128 stands for zero in the data rows.
The rows fall into hidden groups. Groups can overlap: rows of different groups may look alike. The first row asked about is in group 0, and each new group gets the next number.
The rows in order, each followed by its group:
[172  98 134  87 159 123 108 154] 0
[ 82 140  41 132  88 108 111  71] 1
[ 76 169 167 174  96 117  86  75] 1
[ 60 143  91 168 122 136 107  99] 1
[163 100 132  79 154 124 105 164] 0
[ 90 114  32 102 166 105 233 159] 1
[168  99 100 101 184 132 120 158] 0
[158 125 152 123 137 123 117 155] 0
[ 70 186 165 235 112 108 113  26] 1
[113  90  28 145  62 136 247 145] 1
[171 103 132  90 102 123 114 155] 0
[ 53 191 160 214  75 121  97  77] 1
[160 111 165  88 101 116  96 148] 0
[ 92 144 140 147  90 136  72  76] 1
[169 102 128  96 148 120 124 155] 0
[ 72 155 140 144 108 127  66  82] 1
[  8 195 139 115 170  73 100 152] 1
[177 106 131  93 165 128 115 150] 0
[ 84 156 138 144  61 126  76  92] 1
[177  91 118  85 152 122 120 156] 0
[173 107 159 105 115 128 106 158] 0
[ 98 113  94 124 142 146 121 114] 1
[168  93 104  84 188 132 130 174] 0
[179  91 128  92  89 131 122 160] 0
[170 118 137 131 121 118 132 129] 0
[163  89  81  75 191 117 140 175] 0
[ 88 164  99 166  96  66 243  97] 1
[ 70 152  65 168 200 100 191  98] 1
[ 93 118  39 146  26 164 101  94] 1
[ 73 135 108 120 157 131  70  73] 1
[171  88 119  84 180 123 120 164] 0
[187 145 252 155  95 195 182 153] 2
[168 107 150 110 147 128 109 134] 0
[167 117 142 110 137 114 138 154] 0
[159 110 150  83 124 113  97 162] 0
[173 103 147  96 127 129  99 142] 0
[180 157 239 157 134 192 172 140] 2
[ 85 147  56 185  44 102 216 113] 1
[169 157 217 160 193 192 188 160] 2
[187 143 221 156 163 187 171 135] 2
[ 82 144 111 169 161 140 105  80] 1
[ 58 160 125 138  93 121  98 117] 1
